(in the rows, 128 means zero)
Families of rows that turns and mirrors carry onto each other, the same ones carrying the whole set onto itself: the rest of each named row's family, in list order:
5 families of 6 rows:
k490: [161 156 185 130 166 135  97 112 133 127 123 101 135  86 133 139 110 141]
k132: [164 150 170 132 167 139  98 117 142 137 118  92 106  87 143 138  89 142]
k117: [150 120 131 125 171 111  97  92 149 102 121 108 140  88 139 150 130 134]
k814: [140 105 105 141  98 162 130 124 125 140 166  83 129 147 125  86  84 138]
k271: [143 107 133 134 152 116  98  81 147 109 131 103 132  91 134 166 118 133]
k28: [135 142 130 127 107 155 128 149 103 125 121 129 135 164 139  64  97 132]
k320: [152 108 124 138  91 169 120 122 111 144 160  77 128 127 122  78 105 146]
k650: [152 100 135 137 166 131  86  82 152 100 135 106 122 101 129 150 121 138]
k303: [148 142 132 140 161 124 119 124 172 144  99 147 112 101 161 145 132 143]
k321: [147 164 188 136 152 136  98 114 141 134 120  98 116  94 140 136  92 137]
k831: [154  92  98 152 108 133 153 131 117 133 149 144 161 153 128 104 114 148]
k546: [150 100 113 132  95 158 112 117 102 137 162  90 145 137 125  75  97 128]
k288: [154 141 125 144 169 116 125 127 177 142 105 145 121  97 157 137 114 121]
k818: [151 143 132 124 168 135 111 124 159 130 100 152 106  94 155 149 120 130]
k551: [148 110 138 139 155 126 103  90 156 108 135 111 127  90 134 172 122 139]
k860: [136  99 107 147 101 139 162 131 120 130 149 142 150 163 138 104  92 150]
k440: [135 144 132 131 108 162 125 160 109 119 124 139 127 165 137  72 106 138]
k957: [155 108 141 132 167 111 106  87 144 107 134 120 129  85 142 159 100 139]
k268: [147 155 185 137 146 134 100 119 147 126 127  94 116  82 146 146  93 134]
k638: [142 100 101 149 100 143 161 126 131 141 151 138 161 146 135  88 119 137]
k836: [144 150 137 142 166 124 121 130 177 130 101 138 107  99 155 146 125 141]
k519: [123 132 126 125  97 175 126 146 115 121 135 130 120 168 143  84  96 136]
k627: [135 105 116 136  96 158 122 120 119 116 156  77 143 144 127  70 105 135]
k925: [159 148 141 131 167 122 111 129 162 145 107 138 125  82 161 132 136 134]
k63: [141 105 103 154 114 129 164 111 121 123 149 139 158 154 113  97 109 155]
k873: [161 147 196 133 148 143  97 128 129 129 115 108 124  95 151 145  94 131]
k994: [148 112 114 139  98 156 112 127 111 130 168  78 139 134 121  76  92 128]
k550: [133 140 142 134  98 174 140 151 110 124 124 124 143 167 131  80 110 141]
k854: [123 144 120 121  93 157 136 153 109 118 112 135 129 152 145  78 106 126]
k954: [155  99  96 147 116 140 151 125 114 140 141 145 159 161 126  89 115 148]

Same family as k490: k117, k814, k860, k519, k925
Same family as k546: k28, k551, k268, k836, k954
Same family as k321: k271, k303, k831, k440, k994
Same family as k63: k320, k650, k288, k873, k854

Families of rows that turns and mirrors carry onto each other, the same ones carrying the whole set onto itself: the rest of each named row's family, in list order:
4 families of 8 rows:
k419: [113 109 102 152 160  91 110 139 138]
k685: [138 102 136 154 167 148 112 141 112]
k86: [ 80  99  91 138 104 153 109 176  97]
k478: [162 102 131 132 112 155  77 147 105]
k464: [ 73  94  91 123 105 145 105 177 110]
k979: [112  93 129 111 164 112 100 145 154]
k228: [117 109 109  81 133 128 106 165 160]
k613: [ 75  93  95 120 105 152 104 179 109]
k143: [153  95 135 107 112 148  71 150 123]
k493: [112 120  87 102 129 102 110 161 160]
k32: [132 110  92 126 104  89  75 146 139]
k647: [141 117  87 150 104  95  81 144 121]
k396: [122  90 143 112 167 135 101 146 143]
k34: [140  93 126  96 110 127  67 152 139]
k147: [133 137  74 158 129 114 125 154 119]
k872: [ 83  97  95 135 106 159 109 176  96]
k192: [118 132  72 134 127  96 118 157 143]
k700: [ 77  99  87 136 104 146 108 176 101]
k486: [108 101 112 128 161  94 103 142 153]
k811: [ 81  94  99 127 106 162 107 177 100]
k699: [133  93 146 130 168 150 106 144 126]
k986: [ 74  97  87 130 104 143 107 177 106]
k7: [148 134  92 161 133 146 127 154 103]
k438: [133 105 127  85 137 159 107 165 145]
k692: [147 112 130 110 138 178 114 162 121]
k357: [134 110 119 170 164 129 115 138 110]
k658: [162 112 115 154 110 141  83 144  97]
k745: [153 118  97 162 106 116  85 142 103]
k437: [154 124 115 141 136 172 122 157 103]
k368: [ 78  93  99 121 106 158 105 178 105]
k629: [132 100 109 103 107 102  69 150 146]
k756: [124 113 105 169 161 106 115 138 121]

Same family as k986: k86, k464, k613, k872, k700, k811, k368
Same family as k143: k478, k32, k647, k34, k658, k745, k629

Families of rows that turns and mirrors carry onto each other, the same ones carrying the whole set onto itself: the rest of each named row's family, in list order:
3 families of 6 rows:
k819: [154 147 109 168 118  83 125 140 182  80 139 153 128 105 139 118 136 107]
k305: [144 117 137 162 102 108  87 158 190 120 179 148  73 112 170 147 132 102]
k905: [127 155 134 133 115 109 127 137 148 139 117 126 159 107 115 136 175 116]
k283: [106  97 141 127  94 125 119 142 180 139 156 150  58 121 156 177 112 105]
k237: [126 175 124 143 123 107 149 129 143 131 119 137 156 113 131 131 161 113]
k474: [137 138 133 167 122  93 115 122 181  70 138 158 121  95 134 130 129 103]
k102: [128 111 149 123 138 126 156 174 122 154 164 135  84 157 135 159 110  84]
k410: [143 127 149 103 126 128 178 162 159 153 155 109 152 146 114 143 139 104]
k824: [119 118 153 118 117 130 171 159 129 160 159 144 103 160 119 159 104  92]
k230: [108  93 137 109  94 137 125 150 178 148 166 134  75 100 152 172 104  94]
k893: [ 95  93 123 116  98 142 132 134 171 137 154 149  79 122 156 174 100 108]
k853: [157 124 125 162 106 120  88 160 179 115 194 152 100 110 175 135 133 102]
k999: [154 126 150 116 133 108 179 155 151 137 154  96 157 137 123 139 124 117]
k273: [151 133 151 113 129 127 176 163 170 135 142  84 141 129 124 139 149 108]
k765: [151 131 127 165 128  67 124 128 181  88 157 164 117 100 138 124 133  94]
k740: [137 113 124 175 104 127  91 153 184 124 179 145  87  97 168 138 152 112]
k573: [112 125 151 143 119 128 166 166 124 149 149 136  79 151 130 163  93  94]
k828: [141 163 114 148 113 112 135 145 161 117 112 128 162 109 123 130 163 120]

Same family as k102: k237, k474, k230, k999, k740
Same family as k824: k819, k305, k283, k410, k828
Same family as k853: k905, k893, k273, k765, k573

Families of rows that turns and mirrors carry onto each other, the same ones carrying the whole set onto itself: the rest of each named row's family, in list order:
5 families of 8 rows:
k527: [170 128 119 100 129 134 100 118]
k407: [161 101 123 137 105 156 114 106]
k933: [ 96 137 151 127 138 116 141 162]
k11: [156 114 113 107 105 139  81 122]
k769: [105 137 153 156 118 127 155 146]
k666: [138 125 122 142  97 172 115 106]
k36: [101 101 124 147 149 129 143 108]
k672: [141 100 115 160  97 154 123 110]
k878: [142 141 126 102 124  90 108 159]
k253: [149 103 114 151 121 161 128 104]
k993: [121 112 107 104 149  94 125 118]
k276: [124 148 127 105 112 103 103 170]
k635: [ 94 102 119 125 137 145 136 100]
k929: [ 91 149 144 129 138 118 134 158]
k662: [154 136 136 134  83 130 117 169]
k715: [116 102 105  90 135 114 110 113]
k284: [146 146 138 106  98 109 102 163]
k245: [145 143 143 100 134 118  93 161]
k881: [126 142 145 165 115 140 150 154]
k322: [124 131 148 162 106 138 152 159]
k485: [106 118 132 173 102 129 143 147]
k444: [144 103 120 141 114 166 133 100]
k734: [ 98  99 119 105 145 115 115 108]
k134: [ 83 136 133 130 129 101 135 147]
k773: [110 106 103  97 140 118  99 115]
k675: [107 125 139 131 153  96 138 153]
k50: [165 103 106 105 113 135 106 113]
k20: [152 102 112  95 122 118  93 116]
k616: [107  99 130 146 128 153 136  97]
k951: [ 97 106 119 134 147 148 129 102]
k483: [170 147 139 136  97 141 114 150]
k385: [110 142 145 164 103 151 141 138]
k318: [159 142 127 142  90 125 119 166]
k111: [125 142 139 100 115 108 106 173]
k838: [144 136 135 142  82 151  99 154]
k564: [117 114 123  94 156 114 101 120]
k198: [ 88 109 111 147 118 131 139 105]
k484: [151 138 144 152  82 136 131 153]
k294: [162 103  98 113 113 131  97 117]
k512: [100 144 148 110 133  99 126 156]

Same family as k294: k253, k276, k929, k881, k773, k951, k318
Same family as k484: k407, k769, k284, k734, k20, k616, k512
Same family as k715: k933, k635, k662, k322, k444, k50, k111
Same family as k564: k11, k36, k672, k878, k134, k483, k385

Families of rows that turns and mirrors carry onto each other, the same ones carrying the whole set onto itself: the rest of each named row's family, in list order:
4 families of 4 rows:
k43: [145 145 124 146  90  93 146 125 136 157 144 145 128 168 155 115 136]
k41: [117 122 163 124 107 124 169 138  95 147 114 147  92 148 119 143 124]
k383: [122 126 128 142 177 156 121 131 165  77 150 124 123 128 143 125 142]
k623: [129 144 141 126 145 118 166 120 128 162 133 139 159 151 168 166 140]
k900: [160 132 127 165  91 114 135 126 153 180 128 134 125 148 126 127 128]
k354: [134 143 126 166 115 138  90 133 152  97 141 118 103 133 152  97 108]
k95: [110 113 111 146 134 158  97 130 136  78 143 116 121  99 165 148 139]
k278: [115 106 158 128 135 147 129 146 111  95 124 133  65 128 110 115 124]
k289: [125  92 114 129 153 142  85 132 125 103 146 111 116 100 171 142 154]
k661: [154 118 130 145 137 118  75 137 139 127 146 112  95 132 159  89 126]
k633: [134 105 110 146 102 131 152 120 137 164 130 137 149 121 136 181 163]
k509: [122 116 165 126 109 126 165 138  96 155 111 143  90 143 112 146 124]
k58: [122 116 107 129 102 114 162 121 125 144 144 148 152 138 160 170 170]
k205: [140 105 132 131 192 147 107 132 158 102 150 119 117 124 143 122 153]
k541: [118 102 160 122 140 141 128 147 106 101 125 132  64 130 115 112 129]
k367: [136 138 143 145 141 137 161 119 143 174 120 131 158 136 143 176 130]

Same family as k623: k383, k205, k367
Same family as k289: k95, k633, k58
Same family as k41: k278, k509, k541

